500 stands for zero in the data rows.
Some points, one per row:
631 369 486 582 655 692 301 655 445 438 335 689 308 696 339 527 661 390 689 665 363
366 648 339 665 325 342 335 304 328 297 610 314 706 679 400 624 555 314 318 304 703
490 363 500 393 524 435 321 576 314 442 672 352 359 397 352 442 607 466 380 541 469
466 620 510 648 442 582 490 479 610 579 369 514 442 486 627 521 524 497 610 424 576
610 469 497 569 490 558 459 407 617 620 462 582 648 514 490 497 545 431 538 455 521
534 479 462 672 376 483 503 352 503 596 438 637 527 483 661 421 466 476 668 356 648
363 658 363 644 390 661 507 390 648 648 345 445 607 610 479 569 627 452 466 500 503
675 359 631 363 555 586 620 527 424 665 363 661 538 548 679 400 342 637 459 442 479
552 435 445 435 466 548 637 438 620 476 476 541 459 356 521 431 503 593 679 414 473
672 390 644 493 600 476 572 637 366 407 569 538 589 438 435 383 479 442 607 569 466
655 466 548 531 503 455 400 493 510 493 503 503 552 448 473 452 507 527 483 459 555
503 503 517 479 407 352 541 369 558 497 383 534 569 600 517 545 397 383 534 352 637
407 655 356 414 349 397 631 387 637 637 424 424 390 644 438 555 634 610 555 486 448
328 301 589 294 658 363 390 703 682 311 703 369 682 658 304 706 672 294 301 675 462
648 682 373 428 459 596 342 603 452 342 356 668 325 692 500 558 617 672 620 572 486
418 349 600 541 679 493 675 658 655 455 393 380 373 339 390 339 321 541 407 655 318
689 521 555 620 455 393 473 376 517 607 524 569 651 421 600 541 442 548 596 421 644
493 476 424 634 393 438 600 473 548 373 469 648 500 531 538 631 541 514 531 383 507
651 548 476 686 435 527 497 373 459 462 586 555 596 507 607 517 576 469 648 380 558
596 294 675 304 675 610 517 696 304 679 593 311 438 314 308 321 318 582 328 651 321
576 627 593 466 476 589 369 607 418 397 428 620 404 668 562 363 586 418 603 527 510
387 459 400 641 359 400 318 582 369 339 665 393 397 627 345 627 682 380 473 473 692
442 531 459 452 473 462 569 510 579 641 431 438 545 473 466 500 452 631 445 466 497
624 672 421 407 383 517 356 558 438 459 576 679 304 699 579 483 572 572 593 565 541
582 486 438 603 356 328 332 342 363 369 534 387 675 541 397 582 651 352 479 332 689
318 679 321 562 335 682 466 356 665 613 314 448 600 607 558 651 644 359 442 404 589
486 579 541 490 469 442 576 524 514 483 414 521 582 521 572 596 476 462 452 545 452
308 308 294 311 593 335 483 600 706 294 620 318 311 297 328 297 314 668 527 672 366
383 328 565 325 689 418 672 668 373 675 452 328 376 328 342 335 359 658 314 661 311
641 411 531 411 521 579 311 593 325 418 418 655 534 675 359 414 624 445 686 617 418
345 321 607 321 686 534 438 651 308 631 658 308 342 301 321 301 356 682 297 641 308
342 596 369 555 352 383 345 435 342 387 648 483 452 620 411 579 655 404 552 376 661
706 686 507 459 414 294 349 393 421 703 466 297 644 634 699 349 404 692 699 648 579
24 more points follow, each with its number after it:
404 565 397 548 400 521 558 366 596 524 459 552 428 572 582 603 582 524 634 445 524 0
452 342 665 339 661 637 651 679 565 321 531 500 679 363 376 572 455 339 503 644 428 1
703 311 572 328 703 627 703 706 311 706 486 301 497 383 311 376 490 706 294 706 294 2
500 421 411 600 596 390 548 349 473 466 390 589 514 517 541 548 421 407 414 359 483 3
521 431 521 418 548 349 435 610 600 366 552 507 431 631 393 648 610 428 545 483 490 4
400 507 490 500 387 431 448 383 400 514 545 486 613 527 431 507 603 448 376 349 610 5
376 332 345 342 507 304 297 665 442 332 706 294 318 359 294 703 703 308 373 593 699 6
325 675 308 668 297 414 689 624 703 562 682 686 297 689 442 699 706 679 682 297 459 7
411 455 455 565 562 407 428 486 483 335 562 517 603 455 455 610 527 397 627 400 586 8
579 483 696 483 668 634 634 641 555 658 679 325 393 332 448 318 335 651 325 692 314 9
369 637 342 696 314 380 380 314 411 363 555 610 593 613 620 534 665 363 637 311 696 10
548 617 428 527 462 373 555 545 414 672 613 339 555 524 452 369 462 686 455 586 445 11
301 706 376 376 304 679 692 613 552 469 301 617 400 321 703 668 304 455 490 345 352 12
428 304 448 473 706 448 699 682 699 486 311 373 301 311 301 692 308 301 397 696 297 13
558 558 624 689 648 686 534 428 607 359 479 607 387 325 510 445 373 366 500 603 600 14
627 562 538 586 538 617 469 469 582 576 448 524 466 435 569 565 380 534 514 514 552 15
473 582 383 675 366 576 514 445 613 582 373 576 455 545 552 637 596 438 586 387 562 16
476 569 586 545 493 562 421 397 435 589 497 469 624 510 644 473 493 569 617 428 596 17
497 414 393 390 527 387 679 548 603 473 342 562 476 565 497 593 387 479 579 503 380 18
352 514 328 572 311 308 538 308 531 452 541 579 610 589 459 682 620 332 675 318 672 19
620 527 682 497 620 510 613 534 576 545 445 531 483 387 668 356 349 555 418 552 397 20
462 442 483 345 637 321 617 321 407 686 328 672 655 538 672 490 345 648 435 314 593 21
380 366 514 349 483 339 352 579 332 445 686 335 363 366 325 531 637 411 359 558 442 22
297 545 297 679 294 297 624 297 321 328 692 696 627 682 675 696 692 311 703 294 706 23
Which two of these numbered points are nearest to each point below, ignoring the direction in which the first points spread most? Their numbers follow each, nearest first.
589 397 349 369 448 421 655 538 352 490 596 342 510 407 383 314 366 661 469 631 359 > 11 10
294 703 318 359 301 658 661 644 627 411 304 603 349 579 682 679 339 517 342 418 383 > 12 18
448 490 479 521 452 356 565 339 538 421 359 634 661 552 531 655 534 400 558 369 665 > 3 19
545 534 686 613 631 572 527 555 469 661 651 418 572 345 641 352 414 655 349 624 369 > 9 17
311 699 404 400 321 655 658 631 462 479 318 651 332 493 692 634 363 483 497 431 404 > 12 0
538 325 473 356 692 641 682 692 486 699 641 321 407 490 335 469 369 696 308 699 304 > 2 9
339 541 703 366 624 675 686 411 696 308 325 682 321 452 686 613 589 613 462 668 345 > 0 20
634 373 613 517 558 452 387 661 644 352 510 479 383 469 366 459 569 345 589 600 407 > 4 8
314 692 304 655 318 696 418 311 686 689 297 345 658 637 589 672 679 335 369 469 620 > 16 0
682 445 679 706 699 703 641 335 658 318 607 627 335 294 407 479 311 304 448 686 686 > 14 15
569 404 658 624 682 648 665 634 672 390 404 548 369 376 476 404 328 421 387 610 393 > 14 15
349 314 668 297 665 672 366 699 318 304 696 510 699 617 314 466 486 297 339 658 328 > 1 8
321 624 325 596 332 325 668 490 661 349 661 641 314 655 428 644 686 589 658 342 607 > 7 0
304 696 301 661 308 706 411 301 689 696 294 332 668 665 493 689 699 318 352 411 655 > 16 5
435 668 706 703 641 644 486 414 675 500 699 356 345 318 689 308 431 473 311 634 301 > 9 20
603 641 442 314 613 301 304 294 651 692 321 596 703 569 603 418 297 689 321 301 438 > 21 20
